One vector is turned by the same rotation once a tick. Each row is the vector after some number of ticks, and that number follows the row.
The counts run from 0 to 630.
[ -3  30   3 -57  43 -23  -8  -9  44  22 -32  -7   9 -10 -23  -6  -4   8
  21   8  -4 -17 -25  39  -1  23  15  30 -24 -21  12  33 -14  -4   5   2
  16 -32  38  -6  39  -6  40  24  36 -21  18   4  -1  -4   6  48 -40 -16
  -6  26 -44  15  16  -7   8 -16  -5  37  22 -20  -5 -12 -28  52 -24 -50
  23  29  -6   8  27 -20  46   5  -4   2] => 13
[-17  27   3 -62  42  -1   5 -10  46  22 -28 -11   5 -12 -13 -25   3  23
  32  17  12   2 -30  38  11  18  26  27 -16  -1  -5  45 -11  16  12   4
   7 -13  33 -26  16   8  20  11  32  -6  -8  -8 -29 -27  13  17 -34 -33
   1  18 -54  19  11   4  -1 -12   7  36  23  -4 -12 -36 -22  64 -34 -39
   8  28   3  -8  26 -23  42   1   5   9] => 213
[ -3  35  11 -56  43 -26  -3   4  40   3 -30  -8  16 -10 -17 -16   3  17
  18  15 -20 -24 -25  39   7   8   7  27 -18  -2  11  43 -18  -5  10   6
  17 -31  43   0  37  -5  30  16  39 -25  23  -1   5  -2   7  46 -37 -21
  -1  25 -43  13  10  -7  14 -10 -13  39  26 -19  -9 -15 -25  50 -24 -45
  11  32  -9   1  29 -21  53   1  -2  -2] => 20
[-25  33  -3 -70  34  -7  -9  18  21  19 -29   9  36  -6 -13   1  26  28
  41  21 -30  -7 -10  19  14  -3  14   2  -1   0 -10  23 -28   3   8   5
   6 -34  59   4  -2 -10  21  14  41  -9  13  -1 -15  15  21  39 -61 -22
  -8  21 -34  23  18   5  27 -22  -8  25  22  -8   8 -19 -25  46 -31 -41
  15  11  17  -7  27 -10  47   5  17   8] => 154
[-12  41  11 -64  45  -1 -13  -9  18  31 -27   0  40  -7  -5  14  12  23
  10   2 -17   6 -15  17   6  -1   3   7 -22   2  17  55 -26  -5  13  -5
  -9 -22  35  -7  -5 -11  38  24  30  -7   3   3 -11  20  22  14 -45 -15
  -6   3 -37  27   7   5  26 -31  12  26  18  -9  -9 -34 -36  72 -17 -49
   6  17  24  18  31 -25  45   3  14  11] => 116
[ -5  36  22 -53  42 -23   1   1  32   0 -34   2  25 -11 -22   5   4   4
  23  25 -30 -19 -23  12  -3  10  19   8  -3  -7  24  41 -21  -7  11  13
   6 -28  41   2  30 -16  33  27  49 -34  15  -9   5   1  16  36 -34  -9
  -2  12 -40  20   2  17  26  -4 -20  20  22 -10  -6 -19  -3  53  -8 -46
  -4  26   7  -9  38 -32  65  -9  -4  12] => 278
[ -5  30  13 -49  44 -23  -8 -10  33  15 -33   1  19 -15 -26  12  -3  -2
  20  11 -23 -16 -31  16  -5  24  20  12 -18 -26  31  32 -17  -6   3   7
  11 -26  31   3  36 -16  41  33  47 -38  10  -9   0   2   5  40 -33  -9
  -2  10 -43  29   8  11  27  -8 -12  21  16 -12  -5 -22  -2  55 -13 -52
   8  31   3  -3  37 -31  55  -9  -6  12] => 271
[-25  25  -3 -67  40 -14  -4 -10  32  38 -33   6  14  -7 -25  -5   8   5
  43  19 -11 -12 -15  19   7  22  40  13  -8 -17 -10   7  -9  14  -2  16
   9 -29  48 -11  17  -2  30  16  43 -24  -2  -1 -31  -7  12  41 -60 -19
  -5  22 -41  12  25   9  11 -19 -11  24  21   7  14 -11 -25  54 -35 -40
  21  15  -1  -9  20  -7  49  -1   2  16] => 407
[ -3  33  11 -55  44 -25  -1   6  40   0 -33 -10  15 -12 -19 -18   4  18
  24  17 -16 -22 -23  37   2   3  10  27 -13  -3  10  42 -18  -5  12   7
  15 -29  44  -2  37  -4  28  16  40 -23  24  -1   6  -5  10  43 -37 -19
   1  28 -46  14  12  -5  12  -8 -12  40  26 -20  -9 -12 -26  48 -24 -45
  11  32  -7  -2  28 -23  54   2   0  -2] => 19
[-11  32  11 -62  57 -12 -10   1  19  32 -30  -7  30  -8 -14  -5  19  22
  33   7 -11 -11 -13  28   3 -11  12  19 -18  -1   0  30 -17   0   8   1
   3 -22  50 -13   4  -1  25  18  32  -6   4  11 -12  10  17  23 -57 -17
  -6  24 -50  13  25   1  12 -25  12  44  18 -17   4 -16 -54  44 -32 -46
  17  26   0  11  15 -13  50   9  25  -4] => 595
[-24  32   1 -66  33 -13  -6 -14  36  37 -33  15  11  -2 -16 -10   6   4
  29  25 -13 -17 -20  32  17  17  38  12 -15   4 -10  22 -10  11   3  14
  12 -32  45  -9  11   0  28   9  41 -25   4   2 -31  -7  10  37 -63 -24
  -4  15 -37   7  15   9  15 -24 -16  26  25  12   7  -8 -27  63 -33 -34
  17  18  -2  -6  21   0  49  -8   3  11] => 416
[-15  33  30 -52  47 -16   6 -18  20  23 -40  10  24  -6 -11  -2   5  -5
  31  25 -18 -15 -27  18 -10   2  27   9  -9  10  19  49 -19   5   4  12
   2 -20  36 -21   5  -7  35  24  41 -33  -2   0 -15 -11   7  21 -46   2
 -10   4 -37   8   4  36  31  -4   0  18  25   6   2 -14 -19  58 -18 -36
   1  35   9   2  38 -26  71 -14  -2   9] => 67
[-17  32  19 -66  43  -8  17 -10  33  18 -30   3  38   1 -21   3  12  18
  38  33 -11  -8 -11  13  -8   8  25   6  13   7   5  46 -31   1   9   4
  -5 -24  42 -18  -2 -17  37  32  30   1   2  -1  -4   2  34  17 -39  -7
 -15  11 -35   0  -2  17  12 -10  -3  19  30 -13   7 -26 -24  56  -9 -37
  -2   9  18  -2  35 -35  73   0   6  12] => 545
[-12  33  12 -62  57 -12  -8   4  19  25 -29  -8  30  -9 -12  -8  20  27
  34   7 -16 -11 -13  28   7 -15  10  17 -15   1  -1  31 -16  -3   9   0
   4 -23  50 -11   6  -1  21  17  32  -5   5   8 -12   9  17  22 -55 -21
  -4  25 -50  13  23   2  12 -23  10  45  17 -18   1 -19 -53  44 -32 -44
  14  25   0   5  16 -15  51   7  26  -5] => 596
[ -4  43  11 -65  30 -14   3  -5  46   2 -37  -6   7 -10 -10 -17 -14   8
  13  16  -1  -2 -20  30  13  11  21  24 -16  -7   9  50 -14   2  27   8
  -2 -30  41 -10  40  -3  27  10  38 -15   8   1 -14 -18  21  31 -37 -22
   4  18 -42  15   7   3   4 -14 -18  29  29  -1 -18 -16 -29  71 -14 -42
   0  24   9  -4  33 -29  42   1 -10  21] => 454
[-12  36   8 -67  49  -3   2  -3  28  24 -22  -5  37 -10 -10   9  13  32
  34   6 -14  10 -15  18  10  -1  13   4 -14 -16   9  32 -27  -3  14 -16
  -6 -18  40  -7   6 -13  21  33  26  16 -11   5 -14  12  24   9 -36 -27
 -10  19 -52  27  11   8  11 -20  13  39   8 -26  -3 -43 -33  42 -20 -51
   4  18  17  -3  29 -34  50   8  33   6] => 349
[ -8  37  16 -53  34 -16  -8   9  27   4 -35  13  28  -8 -14   4  12  11
  26  30 -30 -17 -29  24  -1   4   9   5  -6   4  20  49 -34  -8  13   0
  12 -27  43   7  12 -17  31  25  47 -26  20  -4   5   6   8  42 -41 -11
 -10  10 -34  28  -2  20  37  -7  -9  20  26 -14  -5 -20  -3  47 -13 -44
   6  30  16  -3  44 -25  59 -10   4   1] => 506
[-11  37   6 -72  48 -11   2   7  28  16 -24 -12  36 -10 -16   9  13  29
  35   4 -17   3  -4  12   8   0  11   8  -6 -24   2  21 -23  -6  13  -4
  -6 -28  49  -1  19 -17  26  30  31   9   0   5  -7  19  32  25 -42 -22
  -5  27 -46  21  18  -5   6 -23   0  37  13 -25   2 -31 -39  45 -18 -53
   8  10  13  -3  24 -32  48  16  21  12] => 360
[ -8  34   6 -56  31 -15  -5   2  34   6 -33   0  18 -18 -10   6  -5   9
  22   2 -20   4 -31  24  -2  20   6  14 -23 -30  25  38 -24  -1  13  -4
  12 -29  35   2  33 -14  36  30  42 -25   9  -6  -8  -6  -2  48 -31 -14
  -6  15 -37  42   6  11  31  -4  -2  19  17 -14 -11 -30   0  54 -20 -53
  13  33  18  -2  48 -33  43   0  -9  16] => 487
[-24  34  -1 -68  37  -7  -9  21  18  18 -32   7  36  -7 -14  -2  27  27
  46  22 -27  -6  -8  16   9  -4  15   5   1  -2  -9  23 -28   3  10   5
   3 -30  60   1  -2 -10  21  15  42  -9  11  -2 -14  13  23  38 -62 -22
  -7  22 -36  24  19   7  24 -19  -5  27  24  -9   9 -19 -26  43 -31 -42
  14  13  18  -6  27 -11  49   7  18   7] => 153
[-11  39  21 -66  42  -5  10 -10  24  24 -37   9  35   0  -9   8   5  10
  36  22  -8   2 -13  19  -7  -7  22   5  -2   3  10  48 -32  -2  17  -8
 -11 -24  44 -20  -4 -17  32  30  27   5  -3  16 -14   1  25  15 -48  -2
 -19  12 -34  10   4  28  19 -14   9  23  26 -11   4 -20 -38  51  -8 -40
   2  18  26   7  36 -32  64   1  14  11] => 327
[-16  36   8 -62  37  -8   2 -11  45  22 -29   5   4 -13 -10 -21   1  14
  27  27  -2  -6 -32  35  26  13  37  14 -17   6   0  35  -9   9  13   5
   7 -17  37 -13  20   6  10   9  42 -12 -11  -7 -34 -23  14  14 -39 -40
   5  14 -59  20   7  15   6 -14  -8  38  17   5 -10 -31 -17  60 -28 -37
   0  28   0 -23  27 -19  47 -12  16  11] => 432
[-19  27  19 -57  47  -4  10 -20  26  28 -29   3  30 -10 -15  11   8   8
  38  21 -13   4 -28   8 -11  18  28   3  -4  -8  20  42 -23   8   2   2
  -1 -12  25 -17  -2 -14  36  37  38 -14 -16 -12 -18  -8  14  11 -30  -9
 -11   0 -43  23  -1  33  27  -3  11  13  17  -5   0 -42  -1  60 -15 -44
   0  24  20  -5  42 -39  67 -11   5  16] => 305
[ -4  26  11 -45  49 -17 -14  -8  32  21 -31  -2  12 -19 -21   4   1   4
  21   8 -14 -12 -38  25  -5  22  17  18 -26 -24  30  35 -15  -2   3   1
  16 -17  28  -2  31  -8  34  30  47 -36   4  -9  -8  -6  -5  35 -31 -16
  -1  11 -52  41  11  14  27  -7   2  29  12 -13 -12 -29   0  50 -26 -52
  14  43   1  -1  37 -28  50 -10   4   2] => 262
[-17  34   3 -64  49 -15 -13  -5  23  31 -19  -2  31  -9  -6  -2  20  31
  20  -1 -27 -12 -18  31  21  -3   7  11 -30   0   2  27 -16  -1   0   0
  10 -26  43   1   8  -2  26  17  32 -12   5   1 -15  20   7  26 -52 -31
  -1  18 -48  17  19  -8  20 -28   3  43  11 -13  -1 -27 -43  54 -36 -47
  15  22  -6   6  17  -9  47   3  22  -3] => 601
[-19  32  -5 -71  39  -6  -8   2  20  27 -24  -4  40 -14 -11  19  14  26
  31  -7 -23  14  -7   6   6  13   8   3 -16 -31   6  20 -24   2   5  -2
  -2 -29  43   3  10 -17  36  31  34  -5  -1  -4 -17  19  18  35 -46 -19
  -6  17 -37  35  19  -1  23 -22   5  21  11 -14   3 -38 -22  56 -25 -56
  18   8  22   3  31 -25  38  12  10  21] => 136
[-22  26   2 -63  55  -4 -16  12  15  28 -27 -11  36 -12 -21  -6  32  32
  40  14 -18  -7 -10  17   1  -3  12  17  -6   3  -7  30 -17   6   1  12
   5 -19  49 -11  -7   0  26  12  37 -15   8  -6 -12  14  22  25 -54 -21
   0  22 -47  21  25  -3  15 -25   8  34  20 -11   5 -26 -36  52 -38 -45
  18  18   5   5  16 -11  47   9  19   0] => 378
[ -5  41  23 -63  51  -2  -7  -6  18  23 -37  -2  36  -7 -13  10   5  11
  20  14  -6   3 -12  13  -5  -8  16  10  -9  -1  18  53 -25  -8  23  -2
 -17 -21  41 -16   0 -13  34  23  33  -5   1  12  -9  10  32   9 -48  -5
  -6   9 -41  20  10  18  17 -25   8  27  21 -12  -7 -23 -44  63  -7 -44
   2  20  27  16  28 -31  51   2  16  12] => 109
[ -4  36  15 -56  41  -6  -8   0  35   7 -42 -10   7 -12 -13 -20  -6   7
  17  18   7  -1 -25  33  -4   4  17  32 -15   2  12  62 -14   3  27   9
   0 -21  39 -20  24   3  29   7  41 -22  12   2 -12 -22  19  26 -41 -13
   3  15 -44  23  11  10  10 -13  -1  28  31  -3 -19 -16 -29  69 -20 -43
   8  33  15   9  32 -26  39   2  -8  12] => 461
[ -8  36  13 -53  39  -4  -5   9  31   0 -34  -9  13 -19  -3 -18   2  20
  22  11  -6   5 -33  32   0   2   5  26 -21  -3  18  60 -19   4  22   1
   8 -16  36 -11  22   1  22  12  42 -20   5  -8 -11 -19   5  28 -30 -22
   2  13 -46  40   6  13  21  -3   6  30  24 -10 -23 -35 -11  61 -26 -47
   5  42  16  -1  42 -33  41   0  -1   8] => 473
[-29  23  -8 -64  48  -7 -14   1  21  38 -20  -4  33 -11 -15  -1  29  33
  32   6 -24  -4 -17  21  12  11  12  12 -19  -4  -7  22 -15  11  -9  10
  14 -22  41  -3  -4  -2  30  16  38 -20   2 -15 -21  14   9  32 -51 -31
   0  15 -46  24  23  -6  23 -24   6  31  15  -4   5 -36 -22  61 -44 -46
  21  16   0   1  20  -7  44   3  14   5] => 385
[ -4  44   9 -66  28 -15   2  -7  46   5 -36  -2   7 -10  -9 -15 -15   8
   9  13  -2  -2 -21  33  15  15  20  24 -21  -6  10  51 -15   1  26   8
  -1 -32  39  -8  38  -3  30   9  37 -18  11   4 -14 -15  19  36 -38 -20
   2  15 -39  16   7   1   7 -17 -18  28  29   0 -18 -17 -27  73 -15 -42
   2  23  10   0  33 -26  40   0 -13  21] => 455
[-19  36   0 -71  45 -12  -7  10  23  19 -22  -5  40  -7 -14   1  24  36
  28   7 -29  -7  -4  17  13  -3   5  11 -10  -3  -6  29 -24   0   6   6
   3 -32  53   3   6  -9  29  18  33  -8  14  -2  -5  25  26  36 -53 -24
  -2  23 -38  14  19 -13  15 -27  -6  34  21 -16   3 -24 -39  56 -27 -47
  13   7   7   4  22 -15  48  11  14   8] => 372
